One turn moves each row of this set onto another row. After a few examples, where does it send each row asked below?
Z209: [  2  -8  -6  -2   4   2   1   4  -9   8   4  -3  -5   5 -13   1  -6   0
   1  -2   2   1  -2   3  -8  -8  -2   1   3  10 -14  -6   3  -5]
Z127: [ -6 -25  -3   1  -1   9   2   1 -10  -5  -5  -1  -3  -9   0   1  -3  11
  -6   1   7   2   0   5  -2  -9   7   4  -8  -2   0   2   3  -3]
Z511: [  7 -10 -12   2   1   0   5   0  -1  -5   2   0  -4  -3  -4  -3   8  14
   1  -4  -5   5   5   7   1  -4  -1  -2   2  12  -6  -6  -8  -2]
Z467: [  4 -11  -7   8  -4   2  -1   4  -1   1  -1  -3  -7   4  -5   7   2  11
  -4 -10   2   2   6   5  -2 -13   0 -10 -13   4  -6   3   9   3]
Z937: [  2 -18  -7   5  -3   4   3   8   1   7  -8  -6  -8  -6  -1 -15   0  12
 -10   5  -2  -3   5  10  -5  -3  -4  -3  -6   3 -14  -2   2   1]
Z235: [ -6 -14   5  -3   3   8   3   0   0  -2   1   1  -9  -1   0  -6   6   7
 -11  -8   5   4   8   4  -1  -2 -14  -2   0  -4  -6  -5   9   2]
Z492: [ 12 -14  -2  11   3   6   6   2   1   4  -8   0  13  -4   9  -7 -11  -5
  -2  -4  -2  -5   1   9  -1  -6  -9  -4   6   3   4  -6   3   4]
Z279: [ 17 -12  -2   2  -4   9   8  -5  -6   4  -8   7   1   4   1 -11 -11   1
   5  -5  -4   1   7   2   3  -5  -4  -3  -2  -4   9  -4  12   3]
Z657: [  2 -16  -7   7  -7   9  -2   9  -1   3  -5  -5  -7  -5   0 -12  -2  11
  -9   3  -1  -1  -1   6  -7   0  -4  -2  -9   6 -16   0   1   2]
Z205: [ 17 -12  -1   2  -2  10  10  -2  -4   4  -8   6   0   4   3 -11 -12   0
   4  -6  -6   5   8   6   3  -8  -6  -4   1  -2   8  -5  13   2]
Z494: [ -7 -11  -8   4  -2   1  -4   4 -11   6   2   0  -4  -9   4   2  -1   5
 -11   3 -10  11  -5   6  -4 -10  -3   1   3   0  -6  -1  10   3]
Z574: [  6 -12 -11   5  -3  -1   3   1   0  -6   3   1  -5  -4  -1  -2   5   8
   1  -5  -6   9  -1   8  -1  -6   0  -1   0  15  -6  -5  -7   3]
Z116: [ 13  -9  -4  11  -1   8   2   2  -8  10  -8   3   3   4   8 -11  -8   2
  -8  -9  -6  -3   1   0  -4  -6  -6   3   0   7  10 -11   7  -8]
Z839: [ 14  -3   8   7   2   6  -1  -1 -15   2  -5  10  -2   6   4 -12  -1   2
   1  -3  -2  -3   6  12   6  -2  -5   1   1   2  10   1   2   1]
Z369: [  1 -10  -6   8  -1   1   1   8  -2   6   0  -7  -5   1  -4   4   4  14
   0 -16   3  -4   4   6  -1 -11  -4  -8 -10   4  -7   4  10   1]
Z346: [  2  -8  -5  -2   4   7  -1   4 -10   5   7   0  -4   6 -11   3  -8  -2
  -1  -1   3   0  -1   2 -10  -6  -2   0   2   9 -15  -4   5  -4]
Z371: [ -4 -26  -2  -2   0   5   4   4 -12   1  -3  -4  -2  -9   1  -2  -2  12
  -3   0   8   1   0   7  -2 -10   2   9  -3  -3   1  -1   0  -2]
Z758: [ 14 -14  -3  12   6   5   6  -1  -2   4  -7   4  12  -7   8  -7  -7  -6
  -1  -2  -4  -6   1   7  -3  -7 -11  -5   5   2   4  -8   4   5]
Z556: [ 13 -10  -1   5  -5  18   1   7 -11   8   2   4   0   0   6  -4 -10   4
   4   0  -5  -5   4   7   4  -1 -12   0  -3   4  13  -6   5  -7]
Z120: [  4 -11  -7   9  -3   0   0   7  -2   4   1  -6  -6   3  -2   7   2  11
  -2 -13   3   0   8   5  -2 -14  -1  -9 -11   6  -5   3  11   2]
Z581: [ 10  -6   4   3  -1  16   4   7  -8   3  -2   4  10   3   4  -3  -3   0
  -6  -4  -1 -13   4  17   2  -4  -4 -10   0   4   9  -1   3   0]
Z986: [  9  -7   4   0  -1  15   3   7 -11   3  -4   2  12   1   5  -3  -6   1
  -5  -4  -4 -15   0  14  -2  -5  -5  -8  -2   5   9  -2   0   3]
Z718: [  6 -13  -5   6  -4   4 -11  -2  -2  -3   2   6  -7  -5 -16   2   0   9
  -5   4   3   1   1   7  -4  -7   1   2   4  -5  -1  -6   3   6]
Z200: [ 15  -2   6  11   0   6   1   4 -11   3  -6   8  -5   5   6 -14  -4   0
   0  -3  -3  -2   5  15   5  -2  -4   3   3   3   9   0   2  -1]
Z906: [  7 -12 -11   1  -2   1   4   0  -1  -8   3   2  -3  -3  -2  -3   6  12
   2  -4  -5   7   2   9  -3  -5   2   0   2  15  -5  -6  -7   2]
Z262: [  0  -9  -8  -2   1   9   0   2  -9   4   6   1  -2   4 -10   4  -7   0
  -3  -2   4   2  -6   1  -9  -6   1   0  -2   9 -13  -3   3  -4]
Z179: [ -3 -28  -3   0   1   7   4   4  -9  -5  -5   0  -2  -7   4  -1  -3  11
  -4   2  10  -1   2   7  -4 -10   5   7  -4   0   0  -1   0  -3]
Z381: [  8 -13  -7   6  -6   4 -10   1  -3   0   2   4  -5  -6 -14   1  -1  12
  -6   2   1   0   3   6  -7  -6   1   5   4  -7   3  -8   5   9]
Z372: [ 12  -9   3   6  11   5  -4   3   0   7  -1   8   7   1  10  -5  -2   6
   6   3  -5  -4   1  13   3  -6 -10  -7   3   6   8   0   4   1]
Z347: [ 10 -13   1   1   3   8   2   0   1   3  -8   5   7   0   3  -9 -10   6
   0  -8  -4 -12  -1   4  -2  -3   3 -11   1   5  12  -4  13  -2]
Z304: [  6 -17  -8   6  -6   6   0   8  -1   5  -7  -5  -8  -5   0 -13  -2  14
  -9   7  -3  -2   5   7  -7  -1  -3  -1  -7   5 -14   0   1   3]
Z867: [  8 -12  -9   4  -3   4  -6  -1  -3   2   3   2  -2  -6 -16   2   1  13
  -3   1   2  -2   1   4  -4  -4   0   5   5  -7   0  -9   4   5]
Z811: [ -7 -17   4   0   1   7   0   2   2  -5   3   6 -10   0   1  -7   6   5
 -10  -5   5  10   5   7  -3  -6 -11  -3  -2   0  -7  -3   7   4]
Z267: [ -7 -10  -7   2   1   0   0   3 -12   5   2  -1  -2 -10   6   3  -1   4
 -10   2 -11   9   1   6  -3  -8  -1  -2   5   0  -5   0  14   0]
Z610: [ 12 -11  -5  10   3   5   3   0  -9  10  -7   5  -2   2   7 -14  -8   0
  -7  -6  -6  -4  -1  -1  -3  -5  -9   5   0   8  10 -10   6  -3]
Z980: [ -8  -9  -6   1   2  -1   0   3 -11   6   2   0  -3 -12   0   4  -1   4
  -8   3 -10   6   1   8  -1 -10  -2  -3   7  -3  -5  -4  12  -2]
Z402: [ -5 -13   7  -1   0  10   0   4   0  -4   4   4 -11   2   1  -7   4   7
 -10  -7   5   5   7   5  -4  -4 -13  -3   0  -1  -7  -5  10   3]
Z61: [ 12 -14   2   4   5   8   2   1   3   3  -9   3   7   0   1  -9  -9   4
  -2  -5  -4  -7   2   6  -2  -2   3 -11   5   7  15  -4  13  -4]
Z702: [ 11 -10  -1   2  -3  16   2   7 -11   8   2   4  -2  -1   7  -5 -11   3
   4  -1  -7  -7   1   5   3  -4 -14   0  -5   6  11  -5   1  -4]
Z740: [10 -9  3  5 10  8 -4  7  2 10  2  8  7  2 12 -6 -6  3  6  3 -3 -3 -1 14
  1 -4 -8 -4  5  5  8 -1  4 -1]

Z718 moves to Z262
Z906 moves to Z120
And these:
Z116 moves to Z200
Z867 moves to Z209
Z347 moves to Z610

